M =
[[  -7.98   89.73   20.45    2.85   25.74  -70.72   -3.96]
 [ 102.24 -248.44 -201.84  -30.49  159.76 -187.33   12.79]
 [  19.21   10.13  -68.13  -15.25   92.93 -149.66  -18.49]
 [ -93.72  232.79  129.78   18.36 -124.51  108.11  -23.85]
 [  20.29 -117.83  -33.02   -9.90   -2.41   20.67    1.10]
 [ 116.91 -261.36  -99.30   -6.27   -0.67  -98.67  -34.22]
 [ -63.34   54.45   82.92   24.32  -64.23   80.02    1.29]
 [ -64.86  139.26   26.18    0.90   40.69  -20.20    2.45]]
Rows and columns are numbered from 1.
The bottom entry of the column that holds the smallest entry: 139.26
Report the entry directly below -3.96.
12.79
The entry just right of -63.34: 54.45
The top-right entry is -3.96
The entry directly above the largest entry: 10.13
Report the entry just left of 0.90.
26.18
Report the entry directly above 92.93.
159.76
Report the bottom-left entry.
-64.86
The entry directly below 80.02 is -20.20
Report the largest entry.
232.79
The entry at row 1, column 2 is 89.73
The entry in row 3 and column 3: -68.13
Report the bottom-right entry.
2.45
The entry in row 1 and column 3 -> 20.45
Report the entry just left of 1.29.
80.02
Report the entry directly above 24.32.
-6.27
Report the entry directly above -93.72.
19.21
The entry just right of -117.83: -33.02
The entry directly below 18.36 -> -9.90
Report the entry in the top-left corner.
-7.98
Report the entry just left of -33.02.
-117.83
The entry just right of the largest entry -> 129.78
Report the entry in row 2 and column 1.
102.24
Report the entry just right of 20.67.
1.10
The entry directly above 80.02 -> -98.67
Report the entry directly above -149.66.
-187.33
The entry just left of 20.67: -2.41
Report the entry in row 2 and column 3.
-201.84
Report the entry just right of the smallest entry.
-99.30
Report the entry in row 2 and column 2.
-248.44

a =
[[6 5 6 6 5 5 6]
 [7 8 4 8 8 8 5]
 [4 8 3 4 6 5 3]
 [6 5 6 6 5 6 6]
 [7 7 4 7 7 7 5]
 [6 5 6 6 6 6 6]
 [4 4 6 4 3 3 6]
 [4 7 3 4 6 5 3]
 [2 3 6 2 2 1 5]
 [3 8 2 4 7 4 2]
 [4 4 6 3 3 3 5]
 [5 5 5 5 5 5 5]]
Report the second entry in reading order.
5
Report the last entry, reading row by row.
5
Report the 2nd entry on the diagonal from the top-right corner.
8
Report the fifth entry from the end, reading row by row.
5
Report the fifth entry, reading row by row.
5
The top-left entry is 6
Report the first entry in the row that holds the smallest entry.
2
Report the top-right entry.
6
Report the entry in the bottom-left corner.
5
Report the second entry from the end, reading row by row.
5
The minimum: 1
The second entry on the main diagonal is 8
The last entry in the row that holds the smallest entry is 5
The entry just left of the smallest entry -> 2
The fourth entry from the end, reading row by row -> 5
The entry directly above the smallest entry: 5
Report the third entry on the main diagonal.
3

[[-25 -64  -7  11 -86 -10  44 -39]
 [  9 -84 -87  -7 -31   6  37 -19]
 [-14  54 -81  43  33   4 -36 -70]]
The entry directly above 33?
A: -31
The first entry in the row that holds the largest entry -> -14
The smallest entry in the first row -> -86
The entry just right of 43: 33
The entry just right of the smallest entry is -7
The bottom-right entry?
A: -70
The third largest entry?
A: 43
The smallest entry in the last row: -81
The top-left entry is -25
The last entry of the smallest entry's row: -19
The entry directly above -81?
A: -87

[[ 39  11   3  -3  12 -66 -57]
 [-31 -74  81 -16  10   0 -72]
 [-32  97  -3  93 -13  21  48]
 [ 19 -72 -24 -41 -43  19 -73]
 [-16  44  88 -29 -37 -65 -35]]
The largest entry in the first row -> 39
The third largest entry -> 88
The entry just left of -74: -31
The entry just right of -32 is 97
The entry directly above -37 -> -43
Find the top-right entry.
A: -57
Find the median entry.
A: -13
The last entry, reading row by row -> -35
Find the smallest entry in the last row.
A: -65
The second entry on the main diagonal: -74
Find the entry directly above -74.
A: 11
Find the entry just left of the largest entry.
A: -32
Find the fourth entry in reading order.
A: -3
Find the entry just right of -29.
A: -37
Find the 3rd entry on the main diagonal.
A: -3
Find the 2nd largest entry.
A: 93

Read these off the row that follows.
1) What is the entry just left of the smallest entry?
2) What is the entry just left of 49?
3) What is the third entry from the end?
[ 35  73 -57 -17  49]
1) 73
2) -17
3) -57

grid =
[[-34   0 -11 -34  81  42 -44 -11   0  50   0]
 [ 20  -4 -27 -29 -45  10   0   0   0  21 -43]
 [  7   0 -70   3 -58 -34  34  50 -66  23   0]
 [  0 -30  24   7  19 -67 -28   0   0 -26 -78]
 [ 12  34 -44 -10  -6  12  76 -22 -20 -56  73]
 [-26  36 -27   0 -11   3   0 -29  21  22   0]
 [ 14 -29  15  20   0  10  -7  23 -16   0  47]
 [  0 -11   4  31 -51   0   0  24 -53   0 -30]]
Rows and columns are numbered from 1.
The top-right entry: 0
The entry directly below 42: 10
The entry directly below -43?
Answer: 0
The entry just left of -22: 76
The entry directly below -78 is 73
The entry at row 1, column 2?
Answer: 0
The entry directly below -66: 0
The entry at row 2, column 1?
Answer: 20
The entry just left of the largest entry?
Answer: -34
The entry just right of the largest entry -> 42
The entry in row 2 and column 2?
Answer: -4
The entry just left of the smallest entry is -26
The entry at row 3, column 2?
Answer: 0
The bottom entry of the column that holds the largest entry?
Answer: -51
The entry at row 1, column 3: -11
The entry at row 1, column 1?
Answer: -34
The entry at row 2, column 3 -> -27
The bottom-right entry: -30
The entry directly below the largest entry?
Answer: -45
The entry directly above -10?
Answer: 7
The entry in row 3 and column 3?
Answer: -70
The entry at row 3, column 1 is 7
The entry in the bottom-left corner -> 0
The entry directly above 73?
Answer: -78
The entry directly below -22 -> -29
The top entry of the column that holds the largest entry?
Answer: 81
The entry just right of -53?
Answer: 0

Read these off the grid that follows.
1) What is the entry just left of 51?
2) What is the entry just left of the largest entry?
3) What is the entry just right of 21?
4) What is the entry just right of the centre entry?
5) What is the entry just left of 22?
((43, 54, 31, 33, 47, 32, 65, 52, 41, 32, 39), (44, 49, 25, 31, 55, 31, 43, 43, 42, 23, 31), (26, 48, 55, 35, 40, 39, 33, 26, 38, 33, 36), (39, 28, 25, 63, 18, 22, 39, 29, 27, 83, 48), (40, 27, 61, 95, 45, 58, 68, 48, 23, 54, 58), (38, 30, 59, 89, 47, 56, 71, 53, 27, 54, 51), (49, 35, 27, 3, 18, 21, 15, 54, 80, 45, 55))
1) 54
2) 61
3) 15
4) 39
5) 18
